rotation steps, each row followed by its count of steps:
The counts run from 0 to 474.
[-19   4  -3   4  -6   3 -10  12   7   1  -4  -1 -19  -1 -11  -2   6 -20
  -1 -14   7  10   0  -9  -3 -14   7   5  -2 -10  -7   5   1  10  -4  -1
  12 -13  -7   2   6 -11 -16   0  -1  12   2  -2  -5   2   5 -11  -3  -3]	141
[  6   1  -2  -6  -1   8   8   2  11   0   5   7 -13  12   8  14   2 -13
   3  11  -8   4  -5  -7  -2  13  -3 -14   9   0   9   0   8   5  -9   7
   3 -11   3   1  -8   6  -4  -5   7 -14   0   3   7 -17  14  -4  -8   1]	155
[ -8 -25  -3  -2  -4   6  15  -3  -7   8   5  -1  -6 -14  -4  -3 -12   9
   5  -1   4  -2  -3   4  -4  -1   4  -8  -5  10 -10  -1   4 -16  -8   5
   8   5 -11   0   6   5  -7   4   6  -2   3  -9  10   5  -7  -9  -4   3]	164
[-11  -3 -18 -12   9   4  -9  -1   0   1  -5   3   1  -6 -12  -5   0  -2
   7  -6  12  22  -5  -3  -9  16   0   1   5  -2 -10  -3   0   7   8  -2
  10   5  -1   4  11   4   1   8  13   5  -4  -5   8   2  14  -2   8   6]	67
[ -1  10 -13   9  -5  -4  -2  16   4 -18  -2   8   6   9   3  -5   6   1
  10   9  -1   7   1   3  -2  -4  -2   8   0 -12  -7  -9   8  11  -3 -10
  -3  -9  11  -4  -7   7 -11  -2  -3   7 -10   4 -11  -8   3 -13   7   4]	144
[ -9  -8   3   0  -6   5   7  -3  -4  -4   6  -5   9   7   1 -18  -9 -10
  11  -1   1  13   8   2   4  -1  10   0  -2  20   1  -3  12  -9   2  -3
  -8  15  -4  -2  -9 -17 -10   8   7  -1 -10  10  -6  12   8  12   3   3]	180
[ -6  15  -3   3  -9  -2   6  18   4 -20  -2   2  -2   9   4 -13   0   3
  -1 -10 -11  10   9   6 -13 -19  -7   6   0  -3 -13 -14  -2  16  -2  -3
 -10   1   0   0  -6  -2  -9   0   2   7  -6  -1  -4  -6   4 -13  -3  -2]	145
[ -6   3  -2  -9   0   4   3  -2  -8 -14   3  -4   0  11   2   6  -3 -16
   2  22  -9   9  -4   7  -3   6  17   5  15   0   9  -8  -7   0  -5  15
 -10  -8  11  -1 -11  -9   0   5   1   8  -8  -8   6  -3  -9   4  -8  -4]	354
[ -8 -12   0   7  -1  -5   1  10  13  -2   7  -3   9  -2   1  -4 -18   3
   6   6  -1   6  17  -9  -1  -7 -14   4   3  -5  -6   2  17  -5   8  -9
   3   7  -2   3   9  19   7   4   2  -9  -2   4   3  -1  13   0   7  16]	20
[ -4 -15   6   6   2 -10   0   4   7  -3  -8   2  -2  -5   6  -9   1   0
  14   1   2   3   8  -7   5   6   0   0   3  -6 -10  -4  13 -13  15   3
   4  16  -9  14   6  -1   3   0  12   2  -3   7   2  -2   4   3   8  24]	207
[-17  -2  16  -7  -8   1   1  16   1 -15   1  10  -2  17 -12   1  -8  -5
   2   3   2  11   3  -9  -2   3   4   8  11  -5  -5  -4  -1  11   4   0
   1   0  -2  -8   1  -2   2   5  -6 -12 -20  -7   3   6   7   1  -9   3]	268
[  0   1  -7   0   9  -7  -1 -13  -7  -6  -6   3  15   0 -10  -1   6  -8
   6   2   8   9 -12 -11   5   6  13  12   3 -15  -3  -1   6   1   9  -2
   9 -13  -4  -4   1  -1 -14  -9   5   0   3  10  -1  13  -2  -2   4  16]	453
[  7  -1  -1   9  -2   5 -15   2   9   6  10  -2  -6   5   5   6   0   0
  13   5  -7  -4   2  -4  -2   4   2  -9  14   0 -10   6  -9  -6   5  -6
  -7  -2  -6   9   1   5  18  22  -7  -1  -3   4 -10 -21  -2   6  12  -2]	31
[  3  -5   2   4   6   6   3  -5  -8 -11   1  -3  11  -5  -9   8   1  -5
  15 -14  -1   4  -1  -6  -9  -2   9 -16  -3  -8  -9   6  -7  -5  13  14
   4   8  -7  -2  -3  -2  -2 -19  10   9   9  -5  15   2 -12   9   0  -2]	447
[-14   1   8  -7  -7  -6   4   8 -11   1   3  12  -8  -7  -2   5  -6  -1
  -8  -1  -7  -7   2  -4  13 -17  -5  -7   8  -5 -18   1  -9   3  -8   5
   3  -3 -18   5  -8   3   7  -9   4  -1  15  -5   6  -7  10 -19  -4  -1]	129
[-12  -3   4 -10  -4  13   3  -4  -8   1  -3  -9  -6   5 -11   5  -2 -13
   6   9  -2  -2  -8  -9   7  -3  13  -9  12  -2  -3  12   6  -2   4   5
   9  -9   1   3 -11  -6 -10  -9  -8  -3  11  -2   7  11  -1  -7  -6  -5]	356
[ -1  -9  -5  -1   8   6  -2   2 -10  10   9   8  -1   6   4   4   2   4
   5   4   3  -3  -2  -6   6  11  -7   2  -5  16   9  -7   8 -13   3  -8
   9 -18  -8   6 -13 -14 -15  16  -4 -13   6   3  -6   1   7  -8   5  -1]	309
[ 15   2  -6   9  24   4   5 -23  -2   2  11  -3   1  -5   2  -1  -9   3
   6  -4  -9   7  -7  -7 -13   6  -1  -1  -4   0 -15  -1  -5   7   8  -2
   1  -5   0  -3   8  -4 -17  -4   5   2  -1  18  -8   2  -3   7   5   3]	249
[ -1  -5  -8   6  -4  -1  -6   9  -8 -10  12  10   6   1 -10   8   6 -14
  16  10   4  -1  -1  -2   5   5   1  10  -8 -11   6   2  21  -6   1  16
   5 -13  -4  -5  -4  -3  -6  -1  11 -18   3  -5   9  -9  -1  -2  10   4]	138
[ -8  -7  -1  -8 -12   3  -1  16  -7  -8   2  -2  -6  -5  12  -5   1  -5
 -13   2  -7  12   9  -5   3  -5  -1  17  10  11   2 -17  -7  -3  -6  -4
   1 -14   0   1   3   0   5  15   4   6 -12  -5  -4  10 -14 -11 -20   2]	397
[  3   4  -4  -6   4   5  -7 -11   4   1   8 -11   3   5   7   1  -4 -25
 -14   3  -2  18   7 -13  17  -4  -3  -3   4   5  10   2  -1  -8 -16  -9
  -7 -17   8   5 -11  -1   9  13  -9   3  -4  -3   2   6  -5   8   2  -6]	183
[  0 -17  -7   4  -1   3 -10   1   3   3   2  -1   0  -4 -13   3 -18  -1
  12   7  14   5   4  -9  -1   2   0  11   0 -13 -10   5  17  -6   7 -10
  12  -5   1   0  16  14   1  12  -2 -15  -2  -6  -2  -1   1   0  14   4]	422
[  2  -2   2  -9  12  -7   1 -14  -9  10   4   0  -5 -14   2  -8 -18  -2
 -16  -1   1   4   0  -6  11  -4  -9   6   2   2 -18  -8  -6  -7  -7  -8
  12 -11 -13   0   5   6  -3   0   9  -5   8   2  -2   7   3  -6  -4   9]	409
[ -9  -8   5  -2  -6   1   4  -1  -9   2   2  -8   5   0   5 -11   7  -8
   4  -8  -1   6   1  -5   8  -2  12   6  -5  21  -1 -14   0  -6  -2   6
  -2  -1 -13   0  -5 -16 -10   3   9  11  -2   8 -10  16 -10   4   2   9]	367
[ -3   7   4  -2   9  -4   2   4  -8   0   4   5   0   3 -12  -4 -12 -13
  -5 -15  -7  -3  -4   1  -7  -8 -15   9  -4  -6 -24 -12  -6  -9  11  -7
  12 -15  -7  -6  -5  19  -9   2   1  -4   2  -7  11   3   2  -5   5  -4]	221
[  2 -17 -10  -4   0   1   4 -13  -6  13   3  -7   6  -9  -2  -3  -7   2
   2   6  13   0   0  -6  10  -3   7  -2   3   1  -6   0   7 -15  -4   2
   0   1 -11   2   9  10   6   1   5   4  -1   2   3  10 -15   0   6  16]	8
[ -1   9  -2   6   3  -2  -6  -7   3   7   7   5 -11  20   5   2   2  -8
  -2  -4  -7   4   3 -10   1  -5   0  -6  14  -4 -19  -1 -12   2  -8 -11
  -6  -6  -4   4  -3  10  12  10 -22   5  -9  -3  -7 -15  -1   4   3  -4]	188
[-14  -3  14   0  10  -5  -1   5  -2   3   8   0  -8   8   9   4  -3  -9
   1   5 -14   2  -4  -9  -2  -4  -4  10   2  14   3 -12 -10   2  -1  10
  -1 -10 -12   5   3 -18  10  12  -8  -4   5  -6  -6 -13   0   0  -5  -6]	123
[ -5  -6  12   1  -2   3   1   7   7   5   9   8   1  15  -5  14 -11  -4
   7   4   7  12  13 -15  -2  -2  -5   5   9  -6   9   9   7  -6   2   9
  -1  -8   3   4  -4   2  11   7  -9  -7   0 -15  14 -11  -4   2   7   4]	107
[ -6 -11   0  -7  -7   4   1  19  -3  -4   0   4  -2   0  -2 -10   0   6
   3   7   8   2   8  -7  -8  14   3   6  -2  -2  -4 -14  15 -10  11   0
   3   2   3   3  -1   7 -11   6  24  -6 -11   5  10   9   2  -7  -9  16]	395
[  1  -9  -8   0  -3   4   6  -9  -4   1   4 -10   0   0   6   8  -9 -15
   6   6   2  14  -1   3  -2  -3   0   6   6  -1  10  -5   2  -3 -22  17
  -9  -7  -1  -6  11   5  11   5   6  11 -10 -11   2  -7 -25   2  -2   8]	166
[  9   1 -11   7  -5  10  -4  -3  -6 -12   6   7  13   7   6  18  -2  11
  13  13  -3   4  -1  14 -18   3  -2   4  14  -8   7   6   2  -5   3   3
  -7 -14   7  -2 -11  -4  -6  -4   0   5  -6   2   0 -10  -5   2  -1  -2]	74
[ -7  -6  -4 -12 -10   8   0  -4 -14 -10   9   6  16  -7  -1   4 -13   8
  -2   9   2  -4  -6  11   2  -1   0  -9   9   7  -8   7   3   3  -6 -11
   5   3  -9 -11  -5   3   0  -8  10 -11   0   4   3   4  15  -6  -8   1]	256
[-12  -6   4   7 -13   1  -5  15  -1 -19   7   3  16   8   5  -1  -1  18
  10  -8  -5   7   9   6  -5  -9  -4  -7   1   8   7   2   3  -3   7  -1
   2   7  -7   1 -16  -6  -7  -4   7  -2  -3   6  -3   5  18   6  -2  -1]	460
[  5   3  -6  -1  -2   8   2  -2 -12 -12   9   2  11   2   8  -1  -4  11
  -7 -11  -5   4   9  -9  -2 -13   0  -6  -5  13  -6  -3 -17   2 -13  -9
  -8   0   1  -8  -1  -2  -4  -8  -1   9  -4   8  -2  16 -17   2 -12  -8]	87
[  9   8   6  10  23   4   9 -13  -3  -4  18   1   7  13  -2   2  -8   1
   1  -9  -9  14  -6 -11  -9  -9  -5   4   0  -7  -5  -7 -15   5  -6  10
 -10 -10  -3  -8  -3  -6  -6  -1  -6   1  -9   7  -3   3  -9  12   3  -7]	92
[  6  -6 -14  -1  -7   5   7  -2  -1  -4   1  10  -9   0   8   5  -1   8
   3   7   1   3   0   2   1   4  -6 -14   7  -8 -16  -5   2  -1 -15  -1
  -1   2  -3   2   1  25   9  -7  -7  -4  -5  -5   2 -15   0 -18   1  11]	160
[  2   2 -12   7   4  10 -11 -10   7   1   6  -7  -4   4   0   2   1 -15
  12  -3  10   8   0 -13  10   7  11 -11   0   6  -4   6   7   6 -15  -4
 -11  -4   5   2  -2 -14  -3  11   2  -2  -9  12  -9 -15  10   7   9  -8]	341
[ 15  -2  -6   4   2   1   9  -6 -10   1   9  15   6   3  13   1  -4  15
   8  12   0   0  -9  10  -2  10   0  -7  11 -11 -12  -8  -3  -8  -5  -4
  -3   8  -8  -1  -4  16   3  -1   2   0 -16  13  -6 -15 -10  -4   0  11]	4
[ -9   1  -5   9   0   1 -11  -1  -4   6  -1  -7  -1 -15  -6  -4   4 -12
   9 -12  16  10   3  -4  -4  -2   7   5  -7  -3  -3   5  -1  -7 -10  19
  -2  -7  -5   6   9 -17  -3   2  -1  19  13  -9  -2  -7 -13   2  15  -5]	136
[  0   2   7   3  -5  10   4  -5  -3 -16  -1   9  -3  12   5  10 -14   7
   7   5  -8   7   2  17 -18  -5   1   6   7  -1   0   6  -6   7   7   5
  -3 -12   1  -1  -8 -13  -7  -6  -4  12  -6  -5   4  -3 -10   5 -14  -6]	75
[ -8  -4 -11  -4 -10   4  -1   8   3 -23   5  -3  11   1   3  -4   3   9
  16   5  -6   8   9  -8  -3   1  12  -8   8  -1   2  -5   1  10  13  -1
 -10  16   5   6  -6  -3   6   3   9   1 -11   7   1  -3  10  -1   2   6]	272
[-12 -20 -12   7  -9   6  -2  -4   0   0   4  -1   2  -2  -1  12   0  -7
   5  18   2  -5 -11   1   3 -13   8   6   7  -3  -1   6   5   3 -12  -3
   5 -15  -4  -2   7  -4  -4   2  -8   0  -8   9 -13   1 -10  -4   0   0]	170
[  1  -2  -2  -2   7  -6  -2  -2 -10  -8  -1   8   9  -6   5  -7  -9   5
   2  -2   3   3   3  -9  13  12   0  13  -6  -6  -8  -5  12  -7  13  -3
  12   4  -8   6   0   0 -16  -9  15  -5   4  10  -2   8   3  -6  10  16]	51
[ -2   4   5   4  -4   1   4   0  12 -10  -4   6  -7  16  14   7   2  -8
  13  18 -10   6   0  -1   1   1  10  -7  10 -21  -4   5  -2   8   4   9
  -5  -1  -1   8  -1   4   2  -9  -2   5  -6   4   0 -17  -3   2  -2  13]	359
